Where one turn sends some rows of the set: a few examples, then the rows asked:
j215: [-15  -2   8  18   2   1   7   9  59 -15 -26  -2  -3 -27  34  -5  41  16
  -1 -15 -10  -7 -11  -8 -39 -24 -21  44 -19]
j71: [ 11  21 -14  -8   6 -16 -19  11  21 -12  -7  64  16 -13  17  -4  -7  22
  -9 -57   0 -15 -25  17 -26   4   6  -3   5]
j455: [-26 -33 -15  10   5  10   4  -4  -4  55  -1   5  11  -6   5  40  -5  -3
   0  23 -33   4  -3 -23  -7  12 -24   4  32]
j769: [-22  29 -12   4   0  33  -1   2  -7 -59 -24  12  -5  -8  -3 -18   7  -5
   3  21 -42   1  26  17  -9  -2   2  -5  24]
j667: [ -9 -64 -13 -10   9   8  -4   3  -1 -56   1  -5  10 -16  19   7   0 -10
 -24  27 -14 -18  10  21  -2  -5 -14  12  -9]
j346: [-16  38 -12   4  -8   5   1  20   2  27 -13  17 -20 -13   1 -22  21  -8
   5   6  30  -9  37  12   4  -4   3   4 -59]
j300: [-36 -12 -44  -2   0  12   9 -17  16 -19  -6  13  11 -14  30 -13 -13 -17
  17  21   9 -17  21  -8  -6  24 -42 -41   9]
j613: [-33  -2 -25  14 -19  -5   7  14 -27  23 -12  29 -44 -18 -30  -2 -16 -17
 -11   3   5 -17  19  21 -13 -14  -1   1 -36]
j686: [ 16   6 -17   8  10 -16 -19   8  37  -3  12   8  17 -22  21 -11  22  17
 -38 -45  15   3   3  31 -43   3 -29 -30  -4]
j687: [ 25  -6   4  -9  -3 -16 -18  -8  -1  13 -15 -12  26   2 -21  30  38   5
   6   4 -36  32  11   6  -3  15  31 -11  19]
j341: [-15  -6   8 -21 -31  13   9  11  -3  24 -32 -18  15 -22 -38   8  16  -3
 -19 -41 -29  16  -6   4 -28  21 -41  -3  19]
j62: [-17 -30 -14 -32  10  22   4  16   2 -51   5  -2  21  -9   7  -2 -52  -4
 -15 -24  -5 -10 -24  -3   0   0   5   7 -18]
j105: [ -6  24   6  29  35  -3  -7 -23  43  30 -21  14   8   8  42   4  24 -18
   2  -4  10   1 -23 -10  -2  -1 -22 -23  14]
j501: [-28  -6   9  17   6   7   5  14 -12  44 -15 -12 -25  -3 -30 -11  15 -11
   4 -13  15  -6  -6   4  16 -31  15  10 -40]
j693: [ 23   8   0 -43  -5  11 -22  -3 -12  14 -20  -2  45  -2   6  32   1   9
  16 -14 -21  -9   2 -12 -12   7  31  34  -5]

j687 turns into j686
j693 turns into j71
j455 turns into j105
Now find these:
j215 turns into j769
j613 turns into j501

Where one turn sends some rows of the set: a few examples, then the rows asked:
j606: [-41   9 -17  27 -15  10  34  18  12   0 -49  -4  -9  -7  12  11   9  -6
  -4 -45]
j206: [-11   9 -33  -1 -10 -22   6  13 -31   7 -61 -40 -23 -13  11  18 -21 -16
 -37  13]
j645: [ 23 -38  -1   1   9  23  -7 -14 -20 -14  27  23 -31 -15 -23   6  12 -17
 -14  18]
j249: [ 20 -41   5  -6   5  16   3 -14  -5  -6  35  32 -16 -17   0   7  38 -16
 -12   6]
j89: [-23 -10  -4 -27 -28  -8  15  -2 -11   7 -44 -30  20 -30  25  40 -11  11
 -36 -27]
j723: [-22  18 -38  25  -5 -13  17  22 -18   5 -62 -24 -34  -3   7   5  -9 -24
 -20   2]
j440: [-38   6 -14   8 -23 -18  40  21   5  10 -53   2   7 -13  34  28  14 -20
 -14 -22]
j785: [ -1   8 -24 -14 -24 -33  -3  -3 -34   0 -52 -34   4 -13  19  14 -21  17
 -37  -7]
j184: [ 14 -44  11  -8   0  21   5 -14  -8 -11  32  36  -9 -20 -10  18  24 -15
 -11   5]
j514: [ 17 -43  10 -18   2  16  -3 -14 -20  -6  38  15 -14 -25  -3  21  25 -10
 -16  17]
j760: [-23  14 -12   3 -23 -11  27  17   0   1 -47  14  27  -4  45  19  -3  10
 -26 -31]
j889: [ 19 -34  -1   2  12  22  -7  -9 -22 -10  33  12 -36 -16 -15   5  21 -15
  -9  21]
j614: [-14  -1 -19 -22 -21 -29  12   7 -27  11 -55 -34   3 -24  26  34 -15 -11
 -42   6]
j470: [ 12 -33   1   9  10  24   0  -5 -13 -10  35  22 -34 -13 -13   5  30 -18
  -2  13]
j101: [-16  25 -37  34 -13 -17  11  14 -15  -7 -57 -13 -22   7   8 -12  -5   3
  -9 -20]
j521: [-13   9 -34  11  -6   3  -1   7 -26  -1 -54 -47 -33 -11  -7   6 -28   1
 -30  -9]
j835: [-28  16 -33  34  -5  11  16  17  -6  -3 -53 -24 -35  -3  -5  -2  -9  -7
 -10 -26]
j550: [ -3  19 -38  12 -14 -25  -3   5 -33  -5 -58 -32 -20  -1   6  -5 -21  10
 -27  -6]
j27: [ 12 -40   7   5   4  25   7 -11  -6 -13  30  39 -18 -16 -15  11  26 -18
  -5   4]
j595: [ 22 -39   4 -11   8  17  -9 -14 -26  -7  35   8 -27 -22 -11  14  19 -11
 -16  23]
j858: [ 16 -37   0   9   9  26   0 -10 -12 -14  27  32 -30 -13 -22   4  19 -20
  -7  11]
j596: [ 28 -38  -3  -5  10  16  -9 -16 -17  -7  31  17 -30 -16 -10   1  26 -16
 -19  18]
j647: [-10   8 -12 -17 -24 -19  14   8 -16   2 -47  -5  29 -12  44  26 -17  16
 -42 -17]
j354: [ 24 -43   6 -14   4  13  -1 -18 -10  -5  35  25 -14 -21   0  10  33 -13
 -18  10]
j746: [ -1  24 -36  13  -6 -10  -2  14 -30  -4 -56 -21 -14   3  17  -2 -32   9
 -40   0]
j965: [-27  -2 -10 -18 -28 -27  29  11  -8  13 -51 -13  18 -23  38  40   3 -13
 -31 -12]
j543: [ 20 -37   1   3   9  19   2 -12  -5  -8  33  30 -26 -13  -5   0  37 -18
  -9   7]
j500: [ 11 -42  12 -10   2  19   5 -10 -10  -6  39  26 -13 -23   0  20  33 -13
  -8   9]
j855: [ 24 -36  -4   3  12  19  -5 -13 -12  -9  32  23 -32 -12 -11  -3  31 -18
 -13  13]
j65: [ 25 -43   4 -10   5  19  -8 -18 -23 -11  29  20 -21 -21 -18  14  11 -13
 -20  19]
j248: [-35  15 -28  29 -12 -10  34  26   0   5 -59  -4 -19  -3  19  10   8 -26
  -8 -15]
j254: [-38  -4  -3  -4 -28   0  34   9   9   5 -43  -7  18 -21  28  33   7   3
 -16 -45]
j238: [ 21 -46  10 -16   1  18  -2 -19 -16 -10  31  27 -10 -24 -11  20  17 -12
 -19  13]
j584: [ 28 -42   2 -14   7  13  -8 -18 -17  -6  33  18 -21 -20  -5   7  27 -13
 -22  17]
j761: [-28  19 -24  29 -22 -18  27  16   1  -4 -52   5   0   2  22  -1  10   4
  -2 -37]
j567: [-14  29 -36  33  -5  -3  12  22 -13  -6 -56  -3 -17  11  18  -9 -17   2
 -23 -14]
j642: [  1  14 -24 -13 -16 -18  -1   7 -31   0 -52 -22   9  -8  30  15 -32  15
 -49  -2]
j309: [-26   9 -12   2 -33 -27  27   8  -1   0 -48   4  24  -9  36  17  10  11
 -13 -38]
j364: [  8 -37   7   4   6  23   6  -5  -7  -8  37  29 -22 -17  -6  11  35 -17
  -1   6]
j471: [-12   4 -11 -19 -33 -34  12  -2 -19   2 -48 -16  26 -17  34  24  -6  18
 -30 -23]
j54: [-25  24 -24  28 -13  -4  27  23   2  -4 -50  15   4   7  32   1  -3   3
 -17 -30]
j327: [-10  -3 -19 -21 -17  -7  -2  -3 -29   3 -49 -50  -6 -25   8  26 -28   9
 -44  -9]

j470 turns into j889
j543 turns into j855
Now find these:
j606 turns into j835
j206 turns into j614
j761 turns into j101
j27 turns into j858
j647 turns into j760

Where one turn sends some rows of the set: a few examples, then the rows asked:
j372: [  3  25 -21  40 -36 -41 -15 -16  -4   7  15  19  -2  19   1 -18 -22  -2
  -8]
j607: [ 11   6  30 -30  14 -42   5  24  53 -28 -12  17   8  21  27   5 -23 -25
  10]
j813: [ 15  23  12 -52  15  -4 -12   1  47   0 -19  11   9  25  23  -3 -10 -25
  26]
j927: [ -7  25   7  23 -13 -10 -14 -11  22  38 -30  25  31  30 -20   5  12 -16
  -1]
j457: [ 29  36  -4 -21 -23  -8 -10 -13  14  13 -25  25   7  11 -29  13  13  13
   8]
j590: [-19  48  -3  -3 -23  -6 -20  34  18 -41   8  19  -5  13  56  21 -18  15
  -5]
j870: [  8 -22  22  -1 -21 -31 -25  27   7  -4  -7   6  24   6  -5   1  -2 -45
  33]
j230: [ -3   8   6 -13  -2  -5 -27   2  10  29 -14  18  53  34 -11  -5 -11 -17
 -33]
j752: [-15   2  45  28  -8 -29  -9  51  35   3  26  30 -15   9  19   8  10  31
  -9]
j988: [-20   5  10  49 -20 -30  -2  13 -16  -5  16  15 -12  -4  13 -19  19  -1
 -25]
j211: [ -5 -24  26 -12  -4   8 -17  14  53  -6  26  14  -7  27 -30  20 -12  -1
  14]
j600: [ -4  32   4   6 -10 -19  20 -19  38  -2  21  37 -33  28  33 -14 -10  28
 -25]
j894: [ 27   4  -1 -18  47   2 -10  -1  18  -2  19  64 -10   8  26  11  11 -11
  -5]
j270: [-39  15  20  40   1  27 -28  31  32  21   2  16   2   6  37   6   9 -29
   8]
j587: [ 16   2 -24 -30  18   0 -38  11   0  14  21  46  18  13  -2  29  -7   6
 -16]
j558: [-23  47 -18  48 -40 -18  -9   1  17   7   0  33   6  22  -5   8  -2   7
  15]
j25: [ 19 -36  -3 -21 -13  15  -7 -15 -12   1   9  21  -2  -3  21 -13  -4 -30
 -17]
j810: [-11  29  13  42  -4  20 -18  46  37 -11 -16   9   3 -15  36  -2 -12 -10
 -30]
j174: [-39  31   1  19   0   9 -10  18  54   1   8  23   2  27  45  -5 -13 -29
  36]
j430: [-38   0   6   0  -4  -3  28   2   5  -6  -4  -3  28  -1  13   8 -15 -38
 -13]
j565: [  6  27  26  27  11  -8 -14  29  33 -46   0  24   1  16  45  15 -44  -2
 -13]
j311: [ -1 -22  41  22 -13 -17 -27  16 -10  16   4   7  23  17 -25  -2 -14  -1
 -22]
j551: [  3  17  44  -8 -24  -1  -6  35  23  21   5  34  16   5   9  37 -26  40
  10]
j226: [  3   1  -1  47 -24   4 -22  42  38  20  -2   7 -10 -32  -5   3 -15  -2
  -5]
j277: [  9   2 -36 -12  -1 -42 -27  13   3  27   3  19  27   7  -8  -6 -10 -13
 -34]
j511: [ 25  24 -10 -20  -7   5 -23 -45   6  11 -14  24  -3  24  23  10  -8 -18
  26]
j816: [ -6  45 -12 -30 -14   6 -12  18  41 -30   9  18 -13  13  40   6 -17   1
  39]
j532: [ 24  24  15 -11 -30 -27 -53  24  25  -5  12  37  -5  45  27 -11  -5  35
  -5]
j416: [ -2   0  -4 -23 -12 -14   6  24  23 -27  23  32 -17   8  72  -4   3   7
 -24]
j676: [  8  29   4  17 -23 -11   4   1  -7  22  -9  42 -12 -15  53 -22  27  -9
   2]
j899: [ 19 -10  -2  -4   8   4  -2 -37  19   3  11  45 -20   5  39   9  -5 -33
  22]
j301: [-32  40   7  21 -19 -19   7  45  62  -2  -3  25   9  14  -8  -6   3  -1
  25]
j553: [ 23   4  15  -1  36 -16   7  15  29 -52  11  35  -9   2  20  13 -17 -27
   8]
j528: [ 17   2 -19  36 -18 -44 -25  10  30  45   4  23  -8  -3   2 -16 -22   3
 -17]
j68: [-20   5 -20  -4  -4  17 -27  -3  10 -13   5  13  -5  21  24 -25  35 -38
 -21]
j914: [ 26 -38  31 -42  -4 -12  -8  20  38  -2  16  29   0  22  29   6 -28   1
  -4]
j299: [-37 -28  21  14  -2  -3  -7  41  22 -16  25  11   7   5  44  23  -1 -28
  -2]
j245: [ 31   3  18 -15 -21   2 -19   2  -7  13   4  36  -7  10   1 -23   3  36
 -40]
j902: [  5  15  20  29 -17 -25  -3  44  50  13   7  18 -19  -7 -30 -17  10   8
  14]
j994: [ 26  16 -10 -41 -13  24 -14   5  16   6   5  46   0  -4  -9  17  13  27
  -6]

j25 turns into j988
j270 turns into j899
j430 turns into j68
Now find these:
j174 turns into j511
j226 turns into j553

